Questions about the row below.
1) What is the first entry from the right?
2) What is the entry just left of 3?
3) What is the 1st entry?
4) What is the second-last entry?
5) What is the entry just right of 82?
6) What is the entry just left of 166?
7) What is the entry just right of 497?
[497, 173, 564, 158, 474, 72, 96, 82, 532, 241, 906, 323, 592, 3, 166, 746]
1) 746
2) 592
3) 497
4) 166
5) 532
6) 3
7) 173

data =
[[ 18  13  43 -27   0   6  -5  18  38   3  36]
 [ 20  23  42 -16  -1  35 -29   8  30  11   7]
 [ 33   9  33 -36   0  25 -20  14  45   9  -1]
 [  7  25  39 -12   3  21  -6  18  38   6  32]]
Counting starts at 1.
The entry in the bottom-left corner -> 7
Report the entry in row 1 and column 3.
Answer: 43
Report the entry in the top-right corner.
Answer: 36
Report the entry just left of -6.
Answer: 21
The entry just right of the smallest entry -> 0
The entry in row 3 and column 1 is 33
Report the entry just left of 23.
Answer: 20
Report the top-left entry.
Answer: 18
The entry just left of 39 -> 25
The entry just right of -12 is 3
The top entry of the column that holds the largest entry is 38
Report the top entry of the column that holds the smallest entry.
Answer: -27
Report the entry directly above the smallest entry.
Answer: -16
Report the entry just left of -12.
Answer: 39
The entry just right of 8 is 30
The entry directly below the smallest entry is -12
Report the entry in row 1 and column 2.
Answer: 13

m =
-13  8  3  -27  -7  0  -22  -29  -13
17  2  -33  -14  -1  13  10  -18  16
39  -22  5  -2  -13  0  2  -13  0
19  -47  22  -27  35  -2  -13  28  -42
What is the entry just right of 8? 3
What is the entry directly below -18? -13
The first entry, reading row by row: -13
What is the 3rd smallest entry? -33
What is the entry in the bottom-right corner? -42
What is the entry in the top-right corner? -13
The entry directly below -14 -> -2
What is the largest entry in the first row? 8
What is the entry just left of the smallest entry? 19
What is the third entry on the main diagonal? 5
The bottom entry of the column that holds the smallest entry is -47
What is the first entry in the row that holds the largest entry? 39
What is the last entry in the row that holds the largest entry? 0
What is the fifth entry from the end, reading row by row? 35

[204  54   8 160 152  99 100 229  33 140 113 123 174  54]
The third largest entry -> 174
Find the first entry from the left.
Answer: 204
The second entry from the left -> 54
The entry just left of the largest entry: 100

Read these off the matrix that follows. Indices start at 1.
1) Find the entry in row 3 and column 1.
2) Find the entry in the top-left corner.
3) Find the entry in the bottom-right corner.
4) Find the entry at the centre.
5) Find the entry in row 3 and column 2.
6) Find the top-right entry.
7) Find the bottom entry of the column that holds the smallest entry.
8) Find the entry in row 2 and column 3.
-39   -5    8  -16   -1    7   -9  -33   -1  -34   41  -14  -17
  0    7   15   -5   -1    8    7    3   14  -25  -10    0   10
 -4   28   13  -16   -1   10    6   -2   20    6   41   12    0
 -1    9   -1    3   -2    3  -11    3   10   -5   13    4    6
  0   32   15    7   -2  -10    7  -32   24    2   -2  -43   16
1) -4
2) -39
3) 16
4) 6
5) 28
6) -17
7) -43
8) 15

X =
[[  3  -6  -6   7  10   2  -2 -15]
 [  4 -13 -14  -9  -8  -7 -12   3]
 [ -5 -11   2 -15 -22 -22 -13  -2]
 [ 22   2 -17  -8   1  -8  -7 -18]
 [ 31  -5 -11 -32 -18 -33 -17   6]]
Rows and columns are numbered from 1.
The entry at row 3, column 3?
Answer: 2
The entry at row 2, column 1?
Answer: 4
The entry in row 3 and column 1: -5
The bottom entry of the column that holds the smallest entry?
Answer: -33
The maximum is 31
The entry at row 1, column 3: -6
The entry directly above the largest entry?
Answer: 22
The top-left entry: 3
The bottom-right entry: 6
The entry directly above the smallest entry -> -8
The entry just right of the smallest entry?
Answer: -17
The entry just right of 4?
Answer: -13
The entry in row 2 and column 3 -> -14
The entry in row 1 and column 2?
Answer: -6

Read these off the table that follows.
1) The fifth entry in reading order?
2) The entry in the bottom-left corner?
3) The entry just right of the centre entry?
4) The last entry, reading row by row?
5) The entry just left of 45?
34  40  50  44  45
17  26  37  30  17
-18  -15  -21  -17  -41
1) 45
2) -18
3) 30
4) -41
5) 44

a =
28  14  15  -12  12  -12  22  1  14  28  13  29  -4
4  -27  -1  30  40  18  -12  30  -25  10  -15  2  30
-8  4  -18  -6  -19  9  3  -8  7  -26  11  -5  -6
What is the entry in the bottom-right corner?
Answer: -6
What is the bottom entry of the column that holds the smallest entry?
Answer: 4
The entry in the bottom-left corner: -8
The entry directly above 3 is -12
What is the second smallest entry?
Answer: -26
What is the entry just left of the centre entry?
Answer: 18
The second entry on the diagonal from the top-right corner: 2
The maximum -> 40
What is the 1st entry, reading row by row?
Answer: 28
What is the entry in the top-right corner?
Answer: -4
What is the third entry, reading row by row?
Answer: 15
The fifth entry from the end, reading row by row: 7
The top entry of the column that holds the smallest entry: 14
What is the second entry from the end, reading row by row?
Answer: -5

W = [[86, 125, 84, 65, 94, 79, 77, 73, 53, 29, 85], [83, 3, 83, 79, 76, 83, 71, 78, 81, 52, 81], [86, 51, 84, 65, 85, 80, 71, 73, 54, 28, 83], [77, 214, 78, 104, 90, 81, 104, 96, 113, 178, 84], [77, 219, 78, 104, 91, 80, 104, 95, 112, 177, 84], [84, 21, 83, 76, 77, 83, 73, 78, 73, 49, 81], [85, 9, 84, 69, 78, 83, 70, 74, 64, 30, 81], [77, 219, 78, 104, 94, 80, 104, 96, 113, 178, 85]]
The entry just left of the smallest entry: 83
Give the entry just left of 49.
73
Give the entry just right of 64.
30
Give the minimum.
3

M =
26  8  12  -13  46  -2  19  7  41  0  -11
26  -5  -15  -5  5  -16  22  4  21  -11  -12
26  -5  -43  -4  12  -27  25  11  31  14  -17
26  -9  -19  -12  5  2  26  -6  19  -14  -12
26  9  0  -15  39  -1  18  2  35  -1  -15
26  1  -14  -21  17  -7  17  -13  23  -14  -15
26  -5  -19  -8  14  -4  21  -12  40  -16  -32
26  -4  -4  0  21  -8  16  4  27  -9  -30
Rows and columns are numbered from 1.
The entry just right of the smallest entry is -4
Report the top-left entry.
26
Report the entry just left of the largest entry.
-13
Report the entry at row 2, column 1.
26
Report the bottom-left entry.
26
The entry at row 3, column 1 is 26
The entry in row 2 and column 2 is -5
The minimum: -43
The entry directly above the smallest entry is -15
The bottom entry of the column that holds the largest entry -> 21
Report the entry in row 3 and column 2.
-5
The entry in row 1 and column 2 -> 8
The entry in row 1 and column 3 is 12
Report the entry in the top-right corner.
-11
Report the top entry of the column that holds the largest entry.
46
Report the entry directly above 31.
21
The bottom-right entry -> -30
Report the entry directly below the largest entry.
5
The entry directly below 40 is 27
The entry directly below 39 -> 17
The entry directly below 23 is 40
